Each named move below is a turn or a mirror, shown by a few rows before and after it. Which moves, in which order, take the first row of each later pair to the second? The first pair is answered.
move zuvo:
[ 19  -5 -15 -15   0  11 -25  19   6  20  -3]  ->  [ 23  -3 -13 -14  -4  12 -25  17   7  19  -4]
[ 12  -2 -17  -7  -1  12 -12   5   4  17   4]  ->  [ 12  -2 -16  -7  -1  11 -11   7   4  17   4]
[-3  4  4 -2 -2 -5  5  1 -1 -2  0]  ->  [-3  2  4 -2 -4 -4  4  0 -1 -3  0]
[-34  11  20   0  14  -9   7  -2   5 -21  17]  ->  [-13  18  27   6 -13  -4   9 -22  10 -27   9]
move Kuv:
[  3  19  12 -12 -28   9  30 -36   6  -2   4]  ->  [ 17   8   3 -19 -34  13  26 -31   6   2   0]
[ 20   1   2  12 -30   4  10 -15   2 -11 -17]  ->  [  6  13  12  16 -24  -1  11 -20   2 -15 -11]
[  2  -7  -4  -2  -4   8  -3  11  15 -12   0]  ->  [-10   1   5   4   4   1  -2   9  16 -15   3]
move dut:
[ -6  14 -14   4  23   6   0  11 -15  10  -3]  ->  [ 10  13 -18   0  11  12  -9   7 -11  17  -6]
[  4 -13 -15  -9  10   2   0  10   1   3   7]  ->  [ 11 -16 -16  -9   3   3   2   6   3   3   4]
[-21   6   3   0  15 -10  11  -3 -10  15  10]  ->  [ -9  10  -5  -9  11  -1 -10   2  -2  26   9]
move korol:
[ 8 18  8  5 -6 -2  9 -6  2 -8 -9]  ->  [ 13   7   2   3  -8  -2  13  -4   0 -11 -12]
[ 27 -11  -5  13 -30  -4  13 -17   8 -20 -10]  ->  [ 32 -24 -19   3 -24   1   4  -2   9  -7  -8]
[ -8   6  -3   3  -5  11  -1   1  -5 -10  -4]  ->  [ -8   4  -5   2  -6  12  -1   1  -6  -9 -10]
Then:
Each pair is two moves apart.
[ 13   0 -11  -1  -6   7  -3   1  -5   3   6]  ->  [-7  9 -3  3  8 -1  0  3 -5  0 13]	zuvo then Kuv
[ 19 -21   8   0 -22  -7  13  -6  12  -4 -15]  ->  [  5 -33  -9 -12   2  -5   1  17   8   8  -8]	korol then zuvo
[ 25 -11 -14 -19 -26   9   9   5  -4   0 -13]  ->  [-10  -3   5  -3  -7 -10  39   0 -14 -20  -8]	dut then Kuv
[  6 -19  -8   0   1   5   5   5  -7  -9  -1]  ->  [ -4  -4  -7  -2  11   7 -14  12   2   4   9]	korol then korol
[-10   3  26  15 -15  -9  36 -21 -10 -27 -12]  ->  [-21 -18   8   7   5 -11  41   1 -20 -27  -9]	Kuv then dut
[ -2 -15  -8  11 -18  20  13 -14 -15  -8 -12]  ->  [ -7 -23 -21   3  -6  23   2   2 -15   2  -7]	korol then zuvo
[-30  12   7   5   9  -4   2   0   9   1   2]  ->  [ 14  -3  -7  -4 -25   8  -4 -10  11   6 -12]	zuvo then Kuv
[12 -7 -1  3 -9  1  9 -3 -3 -2 -2]  ->  [ 10  -6 -10  -5   1   3  -5   8   2   9   3]	korol then korol
[ -9   7   0  -3  15   6 -10   1   3   9   3]  ->  [ -8  11  13   4   7   0   7 -11   1  -3  -1]	korol then korol
[  7 -17 -14  -4  -7 -17  19  14  -9 -17  -8]  ->  [-21   5  -4   0  15 -24  13  16  -6 -14   5]	korol then Kuv
[ -1  -4 -22 -13   1   3   6   3 -11   4  -4]  ->  [  8   8 -16 -10 -12   9  -1  -8  -4   7  -5]	korol then zuvo
[ 11 -19  -5  -1  -5  -3   8  -2   4  -8 -13]  ->  [ -4 -13   2   4   3  -9  14  -5   2 -15 -10]	Kuv then korol
[-39   6   8  10  42  -8   2  11  10  -9  22]  ->  [-23  20   0   2  34   3 -30  14  22  10  24]	korol then dut
[ 12   7  14   6 -12   3   0  -7   2  -1 -12]  ->  [ -2 -11  -5  -4  12   4  -6  19  -6   6  -6]	zuvo then Kuv
[-10  12   7   1   1  -5   1  -1   1  -1  -1]  ->  [ 3 -4 -8 -8  0  1 -4 10 -2  3 -3]	Kuv then zuvo
[  7  -6 -16 -18   7  19 -22  25   7  10   7]  ->  [ 18  14   0 -11 -12  21 -25   4  15  10   5]	zuvo then korol
[ -8   9   2 -17   2  -7  20  -4  -1   0   6]  ->  [  9   2  -4 -20  -9  -1  16  -4   0   1  -2]	zuvo then Kuv
[-14 -11  -5  -2  10  -5  12   8  -7  -7   1]  ->  [-18   7  -3  -2  14  -3  -7   9   2   5   7]	dut then korol
[-10   2  10   3   1 -11  17  -1  -3 -13  -7]  ->  [ -6 -13  -1  -4   3  -7  17  10  -5 -11  -8]	Kuv then dut
[ 25  -8 -11  -6 -20   8 -11   5   5   9  -7]  ->  [ -6   7  -8  -5  12   1 -23  20   7  17   9]	zuvo then korol
[  9  20  19  18 -25   3   6 -26   1  -9 -18]  ->  [ 31  -7  -5   4 -33  11   0 -12  -2  -3 -25]	Kuv then korol
[  9  10   6  11 -12 -10  27 -16  -2 -17  -2]  ->  [ 27 -14 -17  -4 -14  -2  12   2  -2  -5  -6]	Kuv then korol
[  1  32   0  14  -2   5  -8 -11  14  10   7]  ->  [-13  28   6  20   4  -3   7 -11   8   2   7]	zuvo then korol
[-15   6  18  17  -2 -18  17 -12  -3 -19  -6]  ->  [ 16 -31 -14  -1 -15  -4   6   4  -5  -7 -14]	zuvo then Kuv
[ 13   7   6   0 -15   4  -2 -11   1  -2  -1]  ->  [-15   2   3   2  11  -7  10   3  -8  -7   6]	dut then zuvo
[ 22 -10  17  15 -17   4   3  -9  -5  -4 -12]  ->  [-5  5 28 24  2 -5  7 -9 -6 -8 -3]	korol then Kuv
[ 13  -3  -7 -13  -9   9 -21   3   0  14  -8]  ->  [-18  17   6  -4  14  -2 -15   3   0   8   3]	zuvo then Kuv
[  3 -26  -9  -1  -3  -5  15   2 -15  -9  -7]  ->  [-24   0  -3   1  22  -9  -3  10  -6   2   9]	Kuv then dut
[ 18  17   3   5 -11   1 -16 -19   7   1  -3]  ->  [-17  20   4   5  21  -9 -12  -3   1  -1  11]	zuvo then korol
[-15  13   7   5  12  -2   0  -3   3  -3   3]  ->  [ 10  11   1  -1  -8   7 -13  -9  10   6  -3]	dut then dut
[-18 -12 -25 -15  29   1 -16  24   0  11  13]  ->  [ -4 -10 -28 -19  17   7 -27  19   5  17  11]	korol then Kuv
[-14  13  13  13  -8 -20   1  -7  -5  -6  22]  ->  [ -2 -16   1   7 -19 -20  15  -2 -14 -14  13]	korol then korol
[-34   0  10  -7  23 -12   8  13 -16  -8  10]  ->  [ -8 -12 -12 -24  15   4 -20  26 -11  11   7]	Kuv then korol
[ -4   6   3   5  12  18 -27   5   9  19  19]  ->  [ 20   1  15  13 -22  19  -7 -17   7   2   2]	zuvo then dut
[-19  -1   5   6   9 -11   9   1   0  -8   6]  ->  [-13 -14  -1   4   7 -11  14   3  -3 -11   3]	korol then korol
[ 10 -29 -12  -3  -1   1  12   5 -10  -8  -6]  ->  [-23   4   3   5  24  -6   4   7  -4  -6  12]	korol then Kuv
[ 15  -7 -19 -15  -6   5  -1  12   6  -5   5]  ->  [-4 22 -2 -7  5  2 -9  8 12 -2 15]	Kuv then dut
[  0 -24 -15 -11  41  -8  16   4 -10   3  -3]  ->  [ 27 -22 -24 -18  22   6  -7   3  -1  19  -6]	dut then dut
[12 -6 -4 -5 -7  1  3  3 -5 -9  5]  ->  [ 7  1 -7 -8 -1  1 -8  9 -1 -1  9]	korol then korol
[-10 -11  -9   1  14  -3   2  12  -6   5   5]  ->  [ -5 -14 -12  -1  12   0  -5  13  -6   8   5]	korol then Kuv
[-33   4  10  16  14  -8   8  -3 -17  -6   8]  ->  [ -2  -5 -18  -3   6  11 -31  14  -8  21   8]	dut then Kuv
[ -6   7  17   3  -5  -6  18 -20   0 -19  -2]  ->  [-10  21  20   2  -1  -3   7 -19   4 -13   4]	dut then zuvo
[  2 -10  -7 -14   3   2  -9  18   3   6  -1]  ->  [  9 -18  -2  -9 -10  -3   9   9  -3  -7  -8]	dut then dut
[  7   5  -5   8 -14  -2   0  -1   9   5   5]  ->  [-10   0  -6   7   3  -8   9   7   5   1   8]	dut then zuvo
[  2  28   3  -6 -25   5  -8 -17  -4  -7 -10]  ->  [  1  21   4  -4 -26   2   2 -20  -7 -12 -13]	korol then Kuv
[  1  14   5   6  -8   0  -3 -13   8  -3   4]  ->  [  9  -3  -3   5 -16   0   8 -10   2  -8  -5]	korol then korol
[ 22  -6   2 -13 -28  14 -13  -4   1  11   8]  ->  [ 16 -21 -10 -20 -15  13 -14  10  -3  13  10]	zuvo then dut
[ 25 -11 -10  -5 -12   7  -7  -3   3   2  -8]  ->  [ 21 -14  -4  -2 -14   1   9  -8  -2  -5 -10]	korol then dut
